Each row has a name. After each piece below comes the name of the row it's from, unless a question asks for something else. Each question is about the rows just above it. Places in a row count from 0.

[  8.4 -55.7 -44.8 -14.1 -16.6   0.8 -24.7  -8.7   5.3  20.2 -23.8  -4.7
 -17.1 -29.3 -26.3   7.4  20.6 -39.9  17.7  50.3 -27.5  -5.4 -45.3  -0.1
  48.3 -33.2 -46.7  -1.0  79.3] : (51)
[  8.4 -55.7 -44.8 -14.1 -16.6   0.8 -24.7  -8.7   5.3  20.2 -23.8  -4.7
 -17.1 -29.3 -26.3   7.4  20.6 -39.9  17.7  50.3 -27.5  -5.4 -45.3  -0.1
  48.3 -33.2  38.8  -1.4  72.8] : (155)
[ -1.2 -46.9 -28.2 -14.2 -24.5  16.7 -20.9 -11.6   8.5  22.7  -9.3 -11.5
 -18.8 -16.7 -45.8  12.2  13.9 -38.2   7.8  38.1 -23.3   4.9 -48.9  -4.2
  44.9 -32.8 -49.9  13.3  86.7] : (60)
[  4.8 -60.5 -31.4 -14.4 -19.1  15.7 -37.7 -20.6 -18.2 -17.3 -25.1 -19.8
 -11.1 -27.7 -38.1  19.5   6.4 -35.7  10.5  38.9 -12.2   1.4 -42.5   6.4
  68.0 -29.0 -46.9  16.1  85.2] : (210)
[ -0.4 -46.9 -40.2 -13.1 -32.6   6.3  25.2 -39.1 -18.2 -17.4 -18.4 -15.9
  23.9 -20.1 -45.2  17.1  12.0 -31.8  -1.4  46.9 -11.0  -8.2 -39.9  -3.7
  62.0 -52.2 -51.0   9.3  82.2] : (109)
[ -0.4 -46.9 -40.2 -13.1 -32.6   6.3 -39.1 -18.2  25.2  23.9 -15.9 -18.4
 -17.4 -20.1 -45.2  17.1  12.0 -31.8  -1.4  46.9 -11.0  -8.2 -39.9  -3.7
  48.2 -33.2 -46.7   9.3  82.2] : (201)
Go on from [-18.2 -17.4] to the end of its row. -> [-18.4 -15.9  23.9 -20.1 -45.2  17.1  12.0 -31.8  -1.4  46.9 -11.0  -8.2
 -39.9  -3.7  62.0 -52.2 -51.0   9.3  82.2]
Go on from [ 48.3 -33.2 -46.7] to the end of its row. -> [-1.0 79.3]
Row and place of [-49.9] in the named rows: -> (60), 26
Row and place of [-27.7] in the named rows: -> (210), 13
Give the next 3 entries after [-39.1 -18.2  25.2  23.9 -15.9 -18.4 -17.4]. -> [-20.1 -45.2  17.1]
Row and place of [38.9] in the named rows: -> (210), 19
The next 3 entries after [-18.8 -16.7]: -> [-45.8  12.2  13.9]

[ 19.1  15.6  -4.8  -6.7 -21.4 -11.3  -2.2  18.9 -15.9 -15.1 -48.3 -54.0
 -44.4 -52.4 -62.9 -23.6 -20.7  13.5  34.7  44.3  66.9  83.4  64.8  32.7
  27.7 -19.0 -39.7 -21.5 -50.7 -56.4 -61.9 -46.2 -33.6   0.6  12.4  12.8
  23.1  -6.7 -28.9 -35.7 -28.2 -15.5  13.3  21.4  52.5  83.9  69.0  45.0
  13.3 -10.3   5.1 -30.1 -18.1 -10.8 -34.7 -29.8 -38.4 -68.2 -49.5 -13.4] : (109)
[ -4.6  19.8  19.0  18.8  18.0  -8.3  -5.2 -19.4  -8.5  -6.7  31.8 -15.4
 -20.6 -43.2 -47.5 -46.0 -53.0 -66.0 -20.6 -16.6  14.6  38.7  53.3  63.6
  88.6  66.7  35.7  30.4 -20.6 -40.1 -22.1 -54.7 -62.1 -63.1 -37.3 -30.5
   6.2  25.9  18.6  20.5 -14.5 -28.0 -33.9 -32.4 -11.8  12.0  26.5  46.6
  81.9  72.0  48.2  15.2 -12.0   3.5 -30.1 -31.1 -11.6 -36.5 -33.5 -35.5] : (176)
[ -6.6  -0.7  17.5  22.1  20.7  20.1  -9.3  -4.3 -16.7 -14.6   1.4  21.9
 -15.7 -14.5 -45.2 -51.7 -45.1 -55.2 -58.9 -22.7 -17.8  15.9  39.1  51.4
  66.3  81.9  69.0  38.4  22.6 -19.5 -43.4 -28.0 -47.9 -60.1 -58.2 -39.9
 -27.3  10.6  21.7  18.4  19.7  -8.3 -26.8 -38.9 -19.8 -16.0  15.3  16.8
  51.2  82.7  73.8  47.8  12.0 -11.6  -0.1 -36.1 -22.7  -5.3 -43.9 -27.9] : (182)
[-10.1 -12.5 -19.0  -8.7  -8.4  27.0  -3.9 -19.3 -51.7 -53.1 -51.3 -51.5
 -57.8 -24.8 -22.7  11.8  32.7  52.0  60.0  79.5  75.0  31.1  17.9 -19.7
 -45.1 -18.3 -50.4 -64.1 -60.7 -37.5 -26.3  -2.1  16.9  16.4  17.6 -11.3
 -32.0 -34.9 -30.9 -19.7  18.1  23.6  49.8  78.2  69.5  48.3  14.5 -10.1
  -1.5 -32.6 -22.9 -16.8 -38.2 -30.2 -37.9 -64.3 -48.9  -9.3 -55.9 -25.5] : (51)
[ -7.7  28.6 -12.2 -20.5 -52.2 -53.8 -47.9 -51.1 -63.1 -22.1 -19.2  12.8
  36.6  49.7  63.3  83.3  67.3  36.6  25.9 -10.4 -42.1 -17.2 -40.5 -60.4
 -61.8 -40.5 -28.3   4.8  18.9  14.9  21.2 -11.3 -27.8 -33.2 -34.7 -17.5
  10.9  18.4  53.8  77.7  73.7  46.8  10.1  -7.6   1.1 -28.6 -23.0 -13.0
 -37.2 -33.5 -39.1 -70.0 -48.6 -11.3 -55.9 -27.3 -35.4 -14.3   6.3  51.6] : (60)
[ -8.1 -23.2 -10.6  -4.1  22.2 -13.6  -6.0 -49.9 -51.9 -46.9 -59.0 -61.8
 -16.6 -15.2   9.3  32.0  44.6  60.8  82.0  67.9  36.2  24.3 -19.8 -43.2
 -27.4 -48.9 -56.9 -63.7 -37.6 -27.5   6.8  12.3  12.9  19.9 -18.1 -28.1
 -37.6 -36.2 -22.1   7.2  28.5  51.2  80.5  67.2  40.3  18.1  -9.0   1.9
 -31.3 -27.8  -9.9 -46.4 -28.1 -37.6 -71.7 -42.6 -15.8 -55.9 -23.8 -37.2] : (171)
[-22.1 -12.1  -6.0  24.3 -11.8 -21.7 -42.3 -48.5 -45.0 -55.0 -67.3 -22.2
 -13.9  16.6  28.5  45.5  59.5  86.4  70.0  34.0  24.1 -18.0 -35.7 -22.0
 -54.9 -59.7 -58.3 -43.6 -29.2   4.2  20.8  15.5  21.3 -13.6 -33.7 -34.1
 -32.7 -25.0  10.2  20.7  57.0  80.2  70.9  41.6  12.4 -11.3   4.6 -30.8
 -23.7 -16.4 -39.6 -36.2 -39.9 -72.4 -54.0 -10.4 -59.1 -24.7 -32.4 -19.0] : (128)
[ 20.7  14.6  17.3 -11.1  -7.7 -15.8 -10.1  -7.5  24.6 -14.5 -18.9 -49.0
 -55.5 -45.8 -51.7 -62.2 -24.7 -14.6  14.9  31.7  56.2  63.4  80.5  73.2
  41.0  28.3 -17.7 -40.2 -22.7 -48.0 -60.3 -65.8 -41.6 -27.4   5.7  14.4
  18.9  29.6 -14.1 -26.6 -34.0 -25.5 -20.2   7.1  25.1  51.7  77.7  72.7
  44.3  14.6  -3.7   3.0 -27.7 -20.3 -10.0 -43.0 -31.5 -32.7 -74.0 -46.6] : (76)
[ 21.1 -13.0  -5.0 -17.6 -13.3  -3.7  30.6 -17.7 -21.0 -50.3 -57.2 -45.5
 -48.5 -61.9 -24.8 -18.8  10.2  33.2  46.7  55.7  88.7  68.2  26.4  26.6
 -18.4 -36.0 -19.7 -54.0 -54.5 -56.2 -36.8 -33.9  -2.5  15.1  14.6  19.2
 -11.0 -30.9 -34.9 -32.1 -17.8   6.5  21.7  53.0  76.7  74.8  45.1  15.7
 -13.3   2.5 -29.5 -28.2  -7.5 -41.6 -26.8 -31.8 -72.2 -47.2 -12.6 -57.1] : (201)
[-13.2  -4.6  24.1  -9.3 -20.4 -50.2 -48.2 -42.2 -52.7 -65.8 -31.1 -17.1
  15.4  37.2  44.8  59.5  82.8  73.2  36.1  28.2 -19.5 -39.0 -15.7 -47.8
 -65.0 -60.0 -37.6 -31.2   2.2  16.0  18.9  21.9 -11.2 -27.8 -39.0 -26.4
 -19.4   3.0  22.2  53.0  90.4  72.8  42.5  13.3 -11.7   3.2 -30.3 -24.1
 -10.6 -45.5 -30.8 -36.8 -71.7 -46.3 -17.2 -52.9 -29.3 -32.7 -16.5   2.0] : (102)
[ 18.4  19.9  18.6  15.9 -10.7  -6.1 -19.9 -12.3  -2.7  20.2  -7.0 -21.0
 -51.0 -49.0 -42.6 -51.7 -62.7 -24.8 -16.3  10.7  37.9  52.5  62.9  87.3
  77.4  34.0  29.8 -13.4 -37.7 -19.2 -51.3 -64.2 -63.3 -39.0 -26.9  -0.7
  21.0  23.4  22.3 -12.4 -35.3 -32.0 -30.6 -20.6  13.8  21.8  52.0  81.8
  72.3  45.7  17.6  -9.3   2.0 -26.8 -22.3 -16.3 -39.7 -28.0 -36.5 -69.1] : (155)
[ 20.4  -9.5 -18.9 -53.6 -58.5 -47.8 -49.6 -60.8 -18.6 -19.5  15.0  34.2
  49.2  58.0  89.5  69.3  30.3  24.2 -16.7 -34.3 -17.7 -45.9 -54.5 -63.8
 -40.0 -29.7   4.1  16.1  19.4  16.4  -9.1 -34.4 -40.5 -28.1 -20.0   8.9
  21.3  46.8  82.7  65.5  44.1  18.8 -13.9  -0.9 -26.4 -19.9  -9.2 -39.6
 -27.6 -36.5 -71.9 -50.0 -10.6 -57.3 -23.6 -35.7 -20.6   9.3  55.3  80.9] : (210)
One entry of (51) was changed: [-10.1 -12.5 -19.0  -8.7  -8.4  27.0  -3.9 -19.3 -51.7 -53.1 -51.3 -51.4
 -57.8 -24.8 -22.7  11.8  32.7  52.0  60.0  79.5  75.0  31.1  17.9 -19.7
 -45.1 -18.3 -50.4 -64.1 -60.7 -37.5 -26.3  -2.1  16.9  16.4  17.6 -11.3
 -32.0 -34.9 -30.9 -19.7  18.1  23.6  49.8  78.2  69.5  48.3  14.5 -10.1
  -1.5 -32.6 -22.9 -16.8 -38.2 -30.2 -37.9 -64.3 -48.9  -9.3 -55.9 -25.5]. Where, and from what? -> 11, [-51.5]
Go on from [ 38.4  22.6 -19.5 -43.4] to the end of its row. -> [-28.0 -47.9 -60.1 -58.2 -39.9 -27.3  10.6  21.7  18.4  19.7  -8.3 -26.8
 -38.9 -19.8 -16.0  15.3  16.8  51.2  82.7  73.8  47.8  12.0 -11.6  -0.1
 -36.1 -22.7  -5.3 -43.9 -27.9]
One entry of (128) was changed: [-22.1 -12.1  -6.0  24.3 -11.8 -21.7 -42.3 -48.5 -45.0 -55.0 -67.3 -22.2
 -13.9  16.6  28.5  45.5  59.5  86.4  70.0  34.0  24.1 -18.0 -35.7 -22.0
 -54.9 -59.7 -58.3 -43.5 -29.2   4.2  20.8  15.5  21.3 -13.6 -33.7 -34.1
 -32.7 -25.0  10.2  20.7  57.0  80.2  70.9  41.6  12.4 -11.3   4.6 -30.8
 -23.7 -16.4 -39.6 -36.2 -39.9 -72.4 -54.0 -10.4 -59.1 -24.7 -32.4 -19.0]. Where, and from what? -> 27, [-43.6]
Changed (109): [ 19.1  15.6  -4.8  -6.7 -21.4 -11.3  -2.2  18.9 -15.9 -15.1 -48.3 -54.0
 -44.4 -52.4 -62.9 -23.6 -20.7  13.5  34.7  44.3  66.9  83.4  64.7  32.7
  27.7 -19.0 -39.7 -21.5 -50.7 -56.4 -61.9 -46.2 -33.6   0.6  12.4  12.8
  23.1  -6.7 -28.9 -35.7 -28.2 -15.5  13.3  21.4  52.5  83.9  69.0  45.0
  13.3 -10.3   5.1 -30.1 -18.1 -10.8 -34.7 -29.8 -38.4 -68.2 -49.5 -13.4]. Place and old value: -> 22, [64.8]
What are the next 3 entries after [-34.9 -30.9]? -> [-19.7  18.1  23.6]

[-43.0 -17.9 -43.7 -54.7 -39.9 -17.1  45.5 -38.3  12.3  64.9  25.5  64.2
  65.0 -20.7 -71.9  61.5  66.2] : (76)
[-37.3  14.8  -8.5 -22.4  48.4  24.9   5.0  57.8  12.6 -57.0  10.2 -52.0
  48.1  22.3 -19.2  52.0  23.5] : (128)
[-38.4 -10.5 -34.1 -56.7 -44.6 -40.8  39.9 -28.6  25.9  57.5  35.9  48.4
 -27.4 -29.9 -68.5 -20.3 -33.4] : (201)
[-21.8  70.7 -32.7  -7.6  46.0  23.2 -28.3  15.2 -50.8  47.8 -57.9  61.4
  22.4  21.0  32.2   7.9  66.9] : (182)
[-16.3 -60.9  11.5 -56.7 -44.7 -40.8  20.3 -22.9  45.0 -25.1  49.3 -31.0
 -20.6 -25.9 -94.6  -7.9 -61.3] : (109)
[-56.2  62.5 -62.2 -56.0  59.9  21.5  -3.4  55.3 -20.3   0.8 -28.8  11.5
  55.0  27.7 -26.9  45.8  60.6] : (60)
[-34.6  45.0 -64.4 -49.0 -23.7 -22.0   7.6 -25.2 -43.3  68.7 -40.4  67.9
 -10.3 -26.5 -12.4 -10.1  25.7] : (171)
[-45.1 -15.2 -18.9 -50.1  45.2   7.4  23.3  56.2  45.7 -40.7  40.3 -47.4
  47.5  19.7 -76.9  50.3   9.2] : (210)
[-43.0 -17.9 -43.7 -54.7 -39.9 -17.1  45.5 -38.3  12.3  64.9  25.5  55.9
 -37.2 -25.5 -60.1 -28.5 -21.9] : (155)
Where does [-37.3  14.8  -8.5 -22.4  48.4  24.9   5.0  57.8  12.6 -57.0  10.2 -52.1
  48.1  22.3 -19.2  52.0  23.5] differ from (128), and what was there? -> 11, [-52.0]
The rest of the row after [-56.7 -44.6 -40.8]: -> [ 39.9 -28.6  25.9  57.5  35.9  48.4 -27.4 -29.9 -68.5 -20.3 -33.4]
Where does [-56.2  62.5 -62.2 -56.0  59.9  21.5  -3.4  55.3 -20.3   0.8 -28.8  11.5
  55.0  27.7 -26.9  45.8  60.7] differ from (60), and what was there? -> 16, [60.6]
Row and place of [-23.7] in the named rows: -> (171), 4
Where does [-43.0 -17.9 -43.7 -54.7 -40.0 -17.1  45.5 -38.3  12.3  64.9  25.5  55.9
 -37.2 -25.5 -60.1 -28.5 -21.9] differ from (155), and what was there? -> 4, [-39.9]
Changed (128): [-37.3  14.9  -8.5 -22.4  48.4  24.9   5.0  57.8  12.6 -57.0  10.2 -52.0
  48.1  22.3 -19.2  52.0  23.5]. Place and old value: -> 1, [14.8]

[-33.9  17.3 -44.1  -0.5  38.0   5.2   0.7   3.2  -2.8  31.8  69.8  -5.6
  -8.6 -31.8] -> (60)
[  8.7  -6.0  10.0 -10.9 -12.7   8.5 -41.8 -30.0 -49.0  21.7  -3.2  29.3
  36.6 -32.2] -> (128)
[  7.6  14.0  29.2  53.2  -7.7 -18.1   7.2   4.8 -19.5   5.5 -24.2  -9.9
   5.6  32.7] -> (182)
[-27.5  16.4 -24.1 -36.0  -3.5  -1.7 -18.2  29.6  -2.8  10.4 -11.3  -7.9
  14.0  25.4] -> (171)
[ 53.2  -7.7 -18.4   7.2  37.6   5.3 -12.0  11.0   0.9 -18.8  80.0 -64.9
   3.8   0.2] -> (109)
What are the next 3 entries after [ 53.2  -7.7 -18.1   7.2]? -> [  4.8 -19.5   5.5]
Where in the named rows is [29.3]? -> (128), 11

[-28.1 -14.3  -2.5  26.6  70.1  68.3   1.8  -2.9 -11.9 -47.8  -3.1] : (182)
[ -7.1  26.5   2.5 -32.1  23.4  82.6 -11.7 -17.0   6.5 -25.4  13.4] : (109)
[-28.1 -14.3  -2.5  26.6  70.1  68.3   1.8  31.9 -11.9 -47.8   5.5] : (102)
[-14.3   1.8  26.6  68.3 -28.1  70.1  -2.5  34.4 -20.5   1.5 -11.9] : (210)
[-28.1 -14.3  26.6  68.2  70.1  68.3   1.8  31.9 -11.9 -47.8  -3.1] : (51)
Changed (210): [-14.3   1.8  26.6  68.2 -28.1  70.1  -2.5  34.4 -20.5   1.5 -11.9]. Place and old value: -> 3, [68.3]
which: [-28.1 -14.3  -2.5  26.6  70.1  68.3   1.8  31.9 -11.9 -47.8   5.5] -> (102)
Go on from [26.6 68.3] to the end of its row. -> [-28.1  70.1  -2.5  34.4 -20.5   1.5 -11.9]
Changed (109): [ -7.1  26.5   2.5 -32.1  23.5  82.6 -11.7 -17.0   6.5 -25.4  13.4]. Place and old value: -> 4, [23.4]
What are the next 3 entries after [-28.1 -14.3  26.6  68.2  70.1  68.3   1.8]? -> [ 31.9 -11.9 -47.8]
Changed (109): [ -7.2  26.5   2.5 -32.1  23.4  82.6 -11.7 -17.0   6.5 -25.4  13.4]. Place and old value: -> 0, [-7.1]
Where does [-28.2 -14.3  -2.5  26.6  70.1  68.3   1.8  -2.9 -11.9 -47.8  -3.1] differ from (182), and what was there? -> 0, [-28.1]

[ 50.8  62.9  36.7  38.5 -29.6  70.8 -51.6 -65.3 -35.7  -0.5  50.5 -10.9
  11.5 -36.0   3.4  20.2] = (210)
[-11.6  11.7 -61.0 -34.6 -24.3  33.2  33.1  -3.8  85.0 -50.4  47.0 -24.5
 -76.3   1.4  -0.9  61.5] = (109)
[-22.2  13.6   7.6  23.5 -44.2  12.2   2.9  37.0  55.0 -28.3  11.5  32.1
  -5.7 -33.3  72.5  -8.9] = (176)
[ 39.5  37.1  16.8   9.1  -9.0 -34.5 -33.7 -23.9  15.4  35.3  -1.7 -29.7
 -17.1  -5.0  24.0 -24.0] = (201)
[-11.6  11.7 -61.0  -3.0  21.5  33.2  33.1  -3.8  85.0 -50.4  17.2 -24.5
 -76.3   1.4  -0.9  61.5] = (171)
[-22.8 -39.7   9.4   6.5  32.6  32.4 -24.2 -25.0  -3.3  15.2  -4.9  22.3
  -7.2 -56.6 -16.2 -41.3] = (155)
[ 24.8  22.1   0.6  58.7   2.2 -33.9   9.4 -31.0  -8.5  -4.4  -6.3 -28.7
  -5.8 -11.9 -15.1  26.2] = (102)
[ 50.8  62.9  36.7  38.5 -29.6  70.8 -51.6  -8.8 -35.7  -0.5  50.5 -10.9
  11.5 -36.0   3.4  20.2] = (51)
[ 46.2 -96.2   7.5  29.2 -37.0   1.6  70.2 -64.9  32.3  -5.0   0.0  28.8
  41.6 -36.9 -19.5  34.4] = (182)
[-44.5 -10.0   5.4 -32.5  32.6 -26.3 -38.7   0.6 -34.3 -29.5 -24.9   2.3
   3.3  71.4  37.5  38.4] = (60)
[-19.6  46.2  35.6 -34.6 -24.4   9.7 -16.2  45.9  26.5 -41.4  50.6  -6.2
  44.2  22.5  -2.5   5.0] = (76)
[ 33.2  14.7 -42.0 -32.5 -43.2 -11.4 -29.1 -31.6   3.7  32.8 -37.9  71.1
 -50.0  23.3  -0.6  38.5] = (128)
What are the next 3 entries after [ 14.7 -42.0 -32.5 -43.2 -11.4 -29.1]? -> [-31.6   3.7  32.8]
The rest of the row after [-34.6 -24.4]: -> [  9.7 -16.2  45.9  26.5 -41.4  50.6  -6.2  44.2  22.5  -2.5   5.0]

